rotation ticks, each row followed by its count of ticks
The counts run from 0 to 477.
[-11   2   5  -4 -18  -1   1  -9   9   3   5  15  13  11  -3  -2   8  20
   6  12   4 -13 -10  -6  10  11   2   0  -1  -6   7   8 -15  16   6  10
 -12 -10  16  -2   8   6  19  -7  23  -8  -3  13  13   0  11 -13  -1   3
  13   7  10  10  -7 -12   8  -3  19   1   6   8  -1  17  -3  -1  -7  -9
 -19   4  -4] : 139
[ -6   8   8 -10 -14  -7   2  -4   8  -3  -3  -4  16  12  -2  11  12   6
   5  14  -1 -14   1  -1  10   9   0   8   0   8  18  11 -12  14   1  12
 -11 -17  12  -7  19  10  15  -2  20 -10  -9  19  12  -6   9 -11   1  -2
  16   4   8   8   1 -11  -2  -4   5  -1   8   6   6  21  -4   0 -16 -10
 -12  -2  -6] : 424
[ -7   7   6  -5 -16  -6  -3  -3  -3   1   3   9  16   2  -6   3  14   5
   0  -5   2 -15   3 -11  -2   6   1   2   8   4  12  10  -6  16  16  11
 -11 -25  16   9   8   9  21   4  15 -20  -4  17  18  -5  -6  -7  -9   2
  16   3   2  10 -16   3  -4   4   3  -6   5  -1  -3  17  -3   2 -21  -3
 -20   7  -7] : 90
[-12  -3   3   6  -9   7  -2  -8  14  -6   1   2  17  10   1   2   9  16
   7  12  -4 -18 -13  -6  10  -2   0  -1   1  -9   4   5 -17  22  -3  10
  -3  -8  15  -3   9  12  18  -7  16  -4 -14  17  13  -6  16 -21  -7   2
  11   8   7   5 -11  -6   4   1  16  -1  13   0  -2  15  -8   0 -10 -10
 -19   8  -1] : 61
[ -1   8   4   4  -6  -2  -1  -9   0  -5   4  -9  13   7   6  10   7  16
  -4   9  -1 -23  -8  -9   9  -3   5   4   5   7  16   5 -10  14   1  13
  -7 -19  17   6  16   7  26  -5  16 -15  -8  15  11  -6   1 -10   3   2
  12   1  18   5  -2   4  -4   6   6 -16   5  -1  11  21  -1   1 -19  -7
  -9   7  -4] : 51
[ -6   4   6  -3 -12  -5 -11  -2   8  -2  -1  -3  13   3  -3   7  13  -4
   3  -7  -1 -17   7 -12   0   4  -7   3   3   4  13  10  -8  13  12  16
  -8 -21   6   8  17  14  17   7   9 -12 -12  19  21 -11   1  -7 -18  -2
  13   3   2  10 -12   2  -3   4  -1  -3  10  -6   0  19  -2   5 -24  -7
 -18   6  -2] : 92
[-10  -1   0   4  -7   8  -1 -12   6  -6   0   5  17  11   6   2   7  16
   8   8  -2 -14 -13  -6   7  -3   4  -2  -2  -2   1   8 -17  25   2  11
  -2  -7  16  -2  13   9  19  -8  14   0 -15  12  18  -8  10 -18  -7   9
   7  10  10   8 -14  -2   4   2  13  -3   8   4  -1  17  -5  -5 -11 -11
 -16   8  -3] : 62
[-10   4   6   1 -15   5 -11 -15   7   2  -1  14  16   5  -5  13   7   8
  13  -4   4 -20  -6  -5   2  10   2   7  -2  -1   6   2 -15  14  16  15
  -9 -15   6   2  14   9  20  -2  13  -9  -9   9  25 -13   5  -8  -7  -2
   9  -1   4   4 -18  -7  10  -4   7  -3  -2  13  -3   9  -4  -1 -15  -9
 -23   5  -8] : 23
[  1   8   4  -7  -1  -6   1  -9  -4  -2  -2   0  19   6   6  16   8  14
   6   3  -2  -9  -6  -5  12   4   5  10  -4  16   8   6  -6  15   2  19
 -11 -12  14  -5  20  10  20  -6  16   1  -5  19  12 -11   3 -16   1  -4
  13   0  15   6  -4   2  -1  -1  -1 -15   5   6  13  20  -1   3 -17  -9
 -12   9  -2] : 268
[ -5   8   4   3  -9   1 -10  -4  -2  -3   1   1  13  -2   2   8  12   4
   2  -5  -1 -19   0 -10  -3  -2   1   2   7   3  11  -1 -12  19  15  16
  -7 -15  13   9  13   9  21   5   9 -12 -15  17  18 -16  -5  -9 -14  -5
  13   0   6   9 -20   4  -2   7  -6  -7   8  -6  -1  16  -6   3 -20  -6
 -15   7  -2] : 245
[ -1   7   2   0  -2  -3 -11 -15  -2  -3   1   5  24   0  15   2  12  10
   0   1  -3 -15   4  -5  -4   1   4  -1   4   0   7   2 -12  27  12  14
  -2 -16  20   9   6   8  26   2  13 -12  -6  14  16  -9  -5 -18  -7   4
  11  -3   9   4 -16  10  -1   0  -2  -9  10   1  -2  14 -10   0 -13  -4
 -11  13  -7] : 29
[ -6  -5  -7  -2  -5  -3  -9 -13  12  -4   3   8  24   5   5  -4  16  14
  -1   1   1 -13  -3 -13   5   5 -13   2  -8  -2   2   8  -8  23   7   7
  -7 -19   4   3  15  15  17 -10  11   2 -10  11  28  -7  10 -11 -12  10
  10  10   4   5  -9   0   3   2  14   0   8   0   0  11  -5   9 -11 -10
 -21  10  -8] : 81
[ -3   8   4   5 -16  -1   1  -3   6  -1   2  -4   7   9  -3  13  -3  15
   2   7   7 -26 -13 -12  11   1   3  -1   6   5  12   5 -13  10   3  13
  -7 -13  14  10  14   5  22   3  19 -12  -5  18  16  -3   5 -14   2   1
  11   4  17   8  -9   2  -5   3   9 -12   5  -8  10  25   3  -2 -20  -9
  -7   3   2] : 205
[ -4   4   2  -5  -3  -8  -1  -4  -2  -4   0  -6  17   9  11   5  12  13
  -5  11  -4  -9   2  -5   9   0  -2  -3   0   9  14  11  -9  23  -1  14
  -5 -13  25   1  14  11  16  -1  17  -4 -11  20  10  -7   0 -20  -5   3
  16   8  14   9  -3   3 -10   4   3  -9  15  -4   6  22  -6   1 -13  -6
  -8  11   2] : 130
[ -5   4   7  -4  -5  -5 -11 -15   4  -1  -1   3  20  10   6  12  12  18
   8  12   2 -15  -8  -5  11  10   1   8  -8   4  12   3  -9  21  -1  14
 -11 -12  12  -7  15  10  19  -7  18  -5  -8  13  13  -9   8 -12   1  -3
   9  -5  12   1   2  -9   5  -5   3  -6   6  15  10  10  -4   4 -11 -11
 -15   6 -11] : 118
[ -8  -2   1  -6 -13  -6  -2  -8  13   3   0   2  12  13  -1   8   5  21
   8   8   6 -13 -11  -9  18   9  -7   2  -9   2  10  11 -12  15  -2  10
 -12  -7   9  -3  14  12  14  -6  21   2  -7  15  17  -4  16 -10  -1   0
   9   4   9   8   1  -7   3  -4  14  -3   6   4   8  19   4   4 -14 -14
 -15   5   0] : 137
[-12   0   6  -5 -14  -2  -4  -8   2   5   3  14  11   5 -11   4   8  16
  16  -3   2 -12 -11 -11  11   9   0   2  -5   0   4   6 -11  12  13  12
 -16  -8   6   0  13  14  16  -5  19  -3 -10  14  16  -8   7  -5 -11  -2
  13   8   5  12 -15  -4   9  -1  13  -3   2   9  -1  15   4   2 -17  -8
 -23  11  -2] : 156
[ -5  -1   0  -6  -3  -9 -13 -13  11  -3  -2  10  25   3   7   4  19  11
   4  -3   0  -8  -2  -6   4  16  -9  10 -11   1   6   3  -5  21   3  15
  -8 -16   6  -1   9  13  15  -3  11   4  -8  13  21 -10   8 -19  -6  -1
  14  -3   3   2  -8   2   6  -8   2  -6  15   5   3  10  -8  10 -11  -6
 -22  13  -3] : 98
[ -1   2   2  -8 -11  -7  -1  -9  11   0  -3  -1  18   8   3  15  10  12
   5   8   2 -13  -5  -6  14  13  -7  14  -7   9  14   5  -8  13  -2  15
 -13 -16   9  -4  15  12  13  -3  15  -5  -3  15  11  -5  11 -18   4  -6
  16  -2   9   3   2  -8   0  -9   3  -7   9   7  13  18  -6   8 -14 -10
 -15   0  -2] : 270
[  6   6   2   6  -7   2  -4 -17   4  -4   2   3  21   1   9   7   7  12
  -3  -2   3 -24  -4  -7   3   6   2   9   3  -1   6  -1  -8  21   7  15
  -1 -18  12  11   6   5  26  -2  11 -11  -1   8  22  -5   2 -18   2   5
  13  -4  17   4 -15   7   1  -4   4 -16   4   1   6  15  -7   2 -16  -4
 -13   7  -4] : 183
[ -6   1   5   3  -6  -2 -17 -18   5  -3  -1   8  23   7   5   6  15  14
   1   1   1 -21  -6 -11   2   7   1  11  -2  -2   8   1 -11  21   5  11
  -6 -19   6   4  11   6  26  -7  13 -13  -8   7  20  -8   6  -6  -1   3
   9  -8  10  -2  -7  -1  10   0   8  -6   2  15   1   8  -5   2 -16  -8
 -15   7 -16] : 101
[ -2  -1  -9   3  -9   1  -1 -14   9  -3   1   4  18   8  13   9   8  22
   6   7   6 -10  -8  -7   8   4  -7  -5  -9   1  -3   5 -15  24   5  12
  -5 -11  12   7  16  13  15  -5  15   5 -11   8  28  -8   3 -17  -4  13
   3   9   7  10  -9  -5  -6   4  11  -3   8  -3   6  14  -2   0  -9 -14
 -12   7  -2] : 64
[ -5   2  -3   2 -12  -7  -2 -14   5   3   4   8  15   8   7   5  11  26
   1  12  13  -9  -4 -12   9  15 -10  -3  -9   3   7   7  -9  21   6   6
 -13 -19  13   6  16  10  20  -5  20  -4  -5   6  24  -4   3  -6   1   7
   8   6   7   8  -4  -8  -3   6   9  -2   1   4   9  13   0   5 -11 -15
 -11   4  -8] : 219
[ -4   4   3   0  -3  -8 -19 -19   8   1  -6   3  25   5  16   1  10  17
   3   2  -1 -14   5  -4  -3  10  -3  -6  -6  -3   7   6 -12  27   5  10
  -1 -15  13   3   7  13  23   3  17  -6  -9  11  20 -11   3 -18  -6   6
   6  -5   8  -1  -8   0   3  -6   3  -4  11   9  -2   9  -7   1 -13 -10
  -9  13  -7] : 180
[-11   0   3  -8 -14  -4  -7 -10   4   5  -1  16  13   7  -6   3  10  15
  13  -1   3  -7  -3  -6   5  11   0   0  -7   2   5  12 -11  16  13  12
 -14  -9  10  -3  13  14  17  -3  19  -3  -7  13  20  -9   3  -6 -13   1
   9   7   2  11 -13  -4   7  -2  12  -1   4  12  -4  14   3   1 -17 -10
 -24  10  -6] : 157
[-11   3   5  -8 -13  -2  -1  -5   7  -2  -2   2  16  12   0   6  15   8
   8  18  -1  -6  -2   0   9   5  -2   4  -1   3  16  12 -12  18   0  11
 -10 -13  15  -9  19   9  13  -2  20  -8 -11  18  12  -8   9 -14  -7  -4
  16   8   4  11   1 -18  -1   1   7   4  12   3   2  19  -3   1 -12 -12
 -16   2  -5] : 58
[-13   2  11   6  -6   0 -17 -15   6   0  -5  10  19   5   7   8   8  13
  13  -1   0 -16  -4  -4   1  10   0   0  -5  -8   9  -6 -12  24   9  13
  -7 -10  13  -1   7   9  22   6  14  -8 -13  13  15 -14   6 -13  -6 -10
   8  -8   3   2 -14  -8   7  -5   3  -2   7  10  -3   8  -7   0 -12 -13
 -17   8  -7] : 178
[ -7   1   3   1  -5  -7 -15 -15  13  -2  -7   1  22   5  14   7  12  11
   7   4   1 -13  -2  -5   5  11  -9   5 -10  -5  11  -2  -8  23   1  14
  -7 -12  10  -1  11  14  14   1  11   2 -12  15  21 -11  10 -17  -2  -6
  12  -6   4  -1  -6  -4   7  -9   2  -4  14   5   1   8 -12   7 -10 -14
 -16   7  -5] : 331
[ -4   5   5   0  -5  -4 -14  -3  -3  -2  -4  -5  12   0   5  11  13   6
   3  -6  -3 -16   1 -10   1   1   0   1   1   8  13   3  -7  20  10  17
  -7 -13  12   6  17  16  20   5  10  -6 -16  19  19 -17  -2  -9 -14  -7
   9   1   4   4 -12   7  -6   6  -7  -9   8  -4   1  17  -1   5 -22  -7
 -13   9  -2] : 246
[  2   1  -5  -3 -12  -4  -2 -17  16  -2   2   4  24  11   9   4   8  21
   1  12   5 -14  -6  -7  12  10  -7   5  -6  -1   5   9 -12  19  -2   9
  -4 -18  14   2  12   9  19  -7  20  -5   1   7  19   0  10 -19   6  11
  11   6  13   4  -3  -6   1  -4  14  -5   7   6   7  16  -3   1  -7 -10
 -11   4  -3] : 353
[  1   6  -2   2 -10  -4   0 -15   5  -1   3  -4  20   9   9  10  10  18
  -6  13   7 -17  -7  -3   6   6  -3   2   1   5   9   6 -13  22   5   9
  -6 -22  15   8  16   9  22  -5  19 -14  -2   7  20  -4   0 -12   7  10
   7   2  14   5  -2  -3  -5   5   6  -7   1   3   8  16  -3  -1 -15 -10
  -6   0  -8] : 202
[ -7   7   0   9 -11   1  -3 -10  -2   0   1   1  13  11  15  11   7  19
   6  12   7 -11  -4  -2   6   4   2  -6  -2   1   9   4 -16  27  11   9
  -6 -10  25   4  12   7  18   3  19  -6 -14  11  19 -12   0 -16  -3   1
   3   2   4  11 -12 -11 -11   6   2  -2   7  -2   4  16  -7   0 -11 -15
  -7   3  -4] : 279
[ -5   6   7  -2 -17  -6  -5  -3   0   6   7  12  13   3  -8   2   7   7
  -2  -2   9 -16   2 -12   2  11   0   3   8   0   9   6  -8  15  15  14
 -16 -22  17  14   3   6  22   4  17 -16   1  16  15  -2  -3 -11  -5   1
  19   2   7  10 -14   3   2   0   5  -7   5  -2   0  22  -1   4 -17  -1
 -18   7  -4] : 89
